Each named move below is a turn or a mirror, shown by a few rows before and after it. Which moves, in which order, take the first row of each later pair to the second? The first pair is answered.
R (before => after):
[-11   4  -1  -8 -23  -9  -8 -17  30  14  17  -2  15  16  12   7  -4   3
  17   5  10  -1  13 -13  14   1 -42] => [ -8   9  -1  -3 -17  -7 -19 -17  29   9  10  -1  19   6  13  14  -1   8
  24  -2  11  -4  11  -4  12   3 -38]
[ 12  14  10  -3 -30  20  -4   0  11  17  28   4 -43  -3  -2 -18  13 -37
  -7  -5  23 -11  -6 -18 -30   6  -3] => [ 25  26  13   9 -25  26 -33  -3   9   1   5   2 -21 -25  -1  12  20 -33
  -6 -15  13 -28 -19  11 -26   3  -6]
[ -4   3  -4 -39   1  11   9  -4  -5  18  16   7   8 -12  10 -22 -24   7
  -8   1  14   3   2  -3  -7   5  -8] => [  9  12   4 -34   4  15 -10  -3  -6  10  -2   5  25 -26   7   6 -19  14
  -2  -9   3  -8  -7  16  -1   2 -10]
[ 19  33  10  16   2  31  17  10 -20  -3   7   2 -26  -2   3   8  15  -5
 -24  11  26 -24 -24  10   4 -47   3] => [ 10  28   8  13   0  29  28  11 -22   3  17   4 -37   8   1  -2  11 -10
 -24  14  27 -18 -19   4  -4 -48   4]
Y (before => after):
[ -3 -23  21   4 -17  14 -14  14   0  -8  22   5 -30  -2  16 -10  30  -6
 -26  -1  13  16   1 -25  13  13   3] => [-18 -14   5 -10 -18   0  -4   7   7  13  40  -6 -21   7  18 -10  20   5
 -22   5  21  14  15 -34  11  15 -14]
[ 17  18   6  27   4 -24  21 -10 -12  -5  -7  -3   1  39 -11  11   5  -2
  -4  10  20  22   4  12   2  -2  17] => [ 24  16   7  27   6 -20  20  -6 -14  -6 -10   1  -3  37 -13   2   6  -5
   0   9  13  23  -1  11   3  -3  16]
[ -3  -1  16  10 -26   8   0   3  16   1  20  -1  -9   0  11  -9   4  -7
   1   6  -3   7  -1  -8  -4   4  -9] => [-10   2   9   3 -21   3  -1  -3  19   1  17  -4  -8  -3   5  -5  -2  -5
   4   6  -4   9  -2  -7  -3   0 -19]
G (before => after):
[-19  -8   8  -1 -36   4   9  -9  24  -5  30  -5 -19  13  12  -3  -5 -20
  -3   2   0  40   2 -18   0  12 -11] => [-19 -13  -7 -20  -8   2  18   2 -18  28  22 -22 -21  -3   6   2  10   9
 -32  -4   6  20  25 -20  24  -1  10]
[  4  -5  16  13 -15  21  -7   1 -19  23  21 -23 -17 -30   9 -13  16  16
 -41   9  35 -22  -8   3  21 -23  -5] => [ -8   5  27  25 -46  12 -11  -7  26   0  31 -15  -3 -13  17 -21  -7 -12
 -15  18  27  -2 -24   4   3  -5 -30]
[ -4   5  11   2 -15  -4 -25   4  31  18  11  -8  37 -15   8  13 -16  11
 -16   6  28   5  21  16  11   5 -36] => [  1   0   8  -2  -3   5 -28   7  15  20   4  -9  34 -28   6  19  -2  20
 -25  -2  24  -2  25  18  20   0 -27]
[-30 -24 -25 -18  11   1  28   8   1  20  26 -17 -15  29  -7 -16  -7   4
   1  -5   1  31  38 -27   7  10  -6] => [  3 -38   1  15   4  43  -8  23 -18  -5  -5   0 -28  -5   1  -8  31  -2
 -23 -12  -2  26  14 -10  15   8  14]
Now pairs of rows:
(2 to 3 moves a pair)
[  5  -2 -23 -15  13 -14  22  -1 -16  15  -3   8 -21  28 -16 -37  -3  -1
  -1  -9  17   2   2 -14 -13  -6  41] => [ 27  20   5  10   4  -5 -16  -4  12 -21 -33  18  16   6   0   4  -8  -6
  23 -13  -4 -10 -29  31 -15  -1  15]	G then G then R
[  1 -50  19  25  -7  48 -14  20  -2 -33   3  18 -21 -14  14  12  32 -14
 -18 -12 -13  28   1 -19  13  20   4] => [ -9 -16 -21 -27  31 -14   3  -3   0   7   4 -21  38  -4  -2  59 -14  19
   6  -9 -21 -11  28  -3  27  18 -35]	G then R then G
[-12   9  -6   2  -9 -30  25 -15   8   9  15  -6 -14  20  -5 -26  -8  -2
   2   8   7   7   8 -17  -9  -6   7] => [ -3   4  12  27 -26  -5   0 -10  18 -16   4   8 -21   9   5 -28   2 -18
  -2  11   2  17 -19  -9 -12  -2  12]	G then G
[  5 -16  -1   2  17  14   0  -5 -22  13   0   3 -12   8 -14  -4   5  -1
   1 -12  -2  20  11 -15  -1   6   1] => [  9  -5   7   7  21   7 -17 -16  -9  -1 -12  -1  10   3 -13  18   4  -5
  15 -11 -13   8  -1   5  -2   6  -8]	G then G then R
[-28  -5 -28 -23  30 -30  38 -12  -3  29  22 -14   4  19 -14   0 -15  10
   0   0   5  -3  33 -25  -4  -2  -5] => [-22  -3  14  18 -19  -9   7  -9  42 -25  16  14   2  17   9  -6 -15 -32
  24   9 -10  23  -5 -10 -33  19 -23]	G then G
[-27  10   3   8   7 -27 -25  32 -38  27  -9   2  30 -21 -13 -31 -14  36
 -26   0   3 -13  25 -26  39 -15 -14] => [-40   4  15  29 -27 -21 -18  32  -3   8  11  17  11   3   1 -62 -27   6
 -10  18  11  15  10 -45  16  -1 -29]	G then R then Y
[ -9   1  22   8 -10  24 -38  -1  31 -11  11 -22  45 -12  18  59  -8  -7
   8  -2 -16  15   1  20  17  15 -50] => [  6 -27  19   5  12  55 -36  22 -22  10   2 -13   2 -32  13  32  38   6
 -38 -15   1  18  12   7  34   5  -2]	G then R then G
[-16  12 -13  11 -11 -12  26 -12   9 -29  -4  21  -2  22 -15 -43 -31 -16
  25   9  11   1 -21 -13 -40  -2  29] => [  7  16 -22  -1  30 -22  10 -11 -18 -25 -39   9  22   4 -30 -11 -23  -1
  24  -7  -5 -25 -15  15 -32  -6  38]	R then G then Y
[-17 -22   9   0 -10  11   3   4  20   0  13   4 -14  19   3 -10  -1 -19
  -2  -6  -9  40   6 -32  -7  16 -17] => [ -8  -6  16   7   4   1 -20  -2  26 -16  -4  -5  23   6   1  31  -8 -14
   8 -14 -17  21  -1   0  -3  21 -38]	G then R then G
[ 15  -9   5  21 -19  36  12  23  -4 -11  10  -8   2 -25  18 -12   7  43
 -30  34  29  -8 -12 -16 -23  -3  32] => [  5   9 -11  -5  -7 -10  23   3  10  12  15 -27  38  -9  15  13 -29  51
  -6  38  24 -26   3  -6 -20  -2   1]	G then R then G
[ 11  49  -9  -7   7 -16   0  13 -27  17  -6 -21  41 -17   0  23  -7  25
 -16  13  -8 -38  23  27  31  -9  -3] => [ 23  24  22  33 -24  35 -16  29 -27 -15 -11   7  -9 -26  14 -14  30   0
 -35  11  -5 -14  -6  12  14  -8  27]	R then G
[-11  37  -7  -2  -6 -53  38   5  42  -2   4  -6 -31  51  -8 -21 -30 -27
  33   8  -3  32 -14 -19  -1  11   7] => [ 40  41  12  16  25 -12 -22  22  -1 -29 -60 -11   2 -19  -8  32  11   4
   7 -24 -19 -14 -33  40  36  -6  22]	R then G then G
[  9   5   0  -7  -4  14  13   3 -29  12  -7  10 -34  -7  12 -25   6  17
 -24  20  24 -25 -10 -10   0 -27  28] => [ -7  23  10   5 -39  -2  19  -7  14  -1   9  14 -19   9  24 -30 -24  -7
   1  35  25 -14 -21 -10 -13 -13   2]	G then Y
[-11  -7  15  -7   8 -19   3  -2  -9   1  -2  16 -14   0 -15 -38  32  -2
 -17  12  -2 -36 -14  -3 -17 -33  30] => [-22   8   4 -17  10 -48  10 -14   9   8   3   4  18  15 -21 -26   1  -7
   3  15  -4 -38  -4   4 -23 -29   1]	G then R then G
[ 15 -47   8   9  10  30 -14   9  -5 -22 -20   7  -7   3  -7   6   5 -18
   2 -14 -13  23  -3 -15  -4   8   4] => [ 10 -24 -14 -14  27  -9  -5  -2  -9   0 -17 -17  23  12 -16  34 -19   2
  18 -17 -20   2  10  -8   6   6 -16]	G then R then G
[-21  -1 -13 -17   1 -17  27  -5 -32  38 -13  -1   1   0  -5  -7  -9  47
 -44  37  19 -43   2 -13   9 -30  17] => [-35  21  -7  -7 -18 -40  26 -26  20  22 -12  -2  25  14   0  15 -43  27
  -7  40   8 -43 -12  -2 -12 -13 -18]	R then G then G
[ 42 -41 -18 -23  26  21   8  12 -12 -18 -16  -2 -35  20  49 -30   5   2
 -23  28  10 -44 -34 -18 -11   3  24] => [ 29 -28 -35 -41  41 -11  22   3  -9  -2  -4 -20 -15  30  41 -14 -24  16
 -18  31   8 -55 -17 -14  -5   1   6]	R then G then G
[  6 -44  13 -42  32 -39  15  -4 -27  -5 -19   3 -41  52 -35 -28 -22  -1
  33 -27  12  42 -31   7 -20   6  25] => [  6 -28  25 -24  21 -43  -4 -14  -3 -23 -30  10 -20  48 -29 -10 -32 -12
  54 -27  -1  44 -49  26 -32  12  11]	G then R then G
[ -6   7   0  12   5  -9  31 -24  16 -15   9  36   2   2  30  -1 -24 -33
  41  -8 -23   8 -16 -19 -15   2 -18] => [ 15   1   8  20  14  21   1 -20  -7 -34 -18  42   9 -27  33  18   6 -25
  26 -18 -28  -6 -27   5   2  -4  -7]	G then R then G
[ -6 -11  14   3  -8  37  -9  -6  -3  -8  -2 -19 -24  -1  12 -19  -4  -9
 -33   3   1  18  14 -13  13 -13  -4] => [-10  -7   7  -9   6  25   2 -11  -8   6   9 -26 -22   7   6 -17 -10  -1
 -27   7   6  15  27 -20  12 -14  -6]	G then G
[ 15 -10  22   5 -13  12 -22  -6  45 -42  18  -7  21 -13   3  15 -12 -27
  16   9 -12  21  13  27  -2  40 -16] => [ 27 -12  -2 -26  28  13 -15  -1  -4  -9   8 -23  24 -31 -10  32   9  19
 -16  -5 -11  -8  37  29  28  19   5]	R then G then R
[  7  15 -10  -5  10  20  -5   2 -31  33  25 -40 -12 -21   2 -14  18  49
 -29  12  16 -28   8  -8  32 -37  36] => [-18  20 -16 -12 -10 -11  25 -13  10  38  58 -36 -13  18   8 -38 -17  21
   0  32  21  -3  14 -32   4 -26  16]	G then R then G
[ -5 -22 -13 -18  19  -1  27   7 -16   4   3   2 -29   5   6 -32  14  17
 -40  -3  30   3  -3 -25   4 -20  37] => [  3 -27  -1  -6  10   6  27   8 -14  -8  -7   7 -30   1   8 -32  27  13
 -43 -10  30   5 -12 -18   6 -18  37]	G then G then G
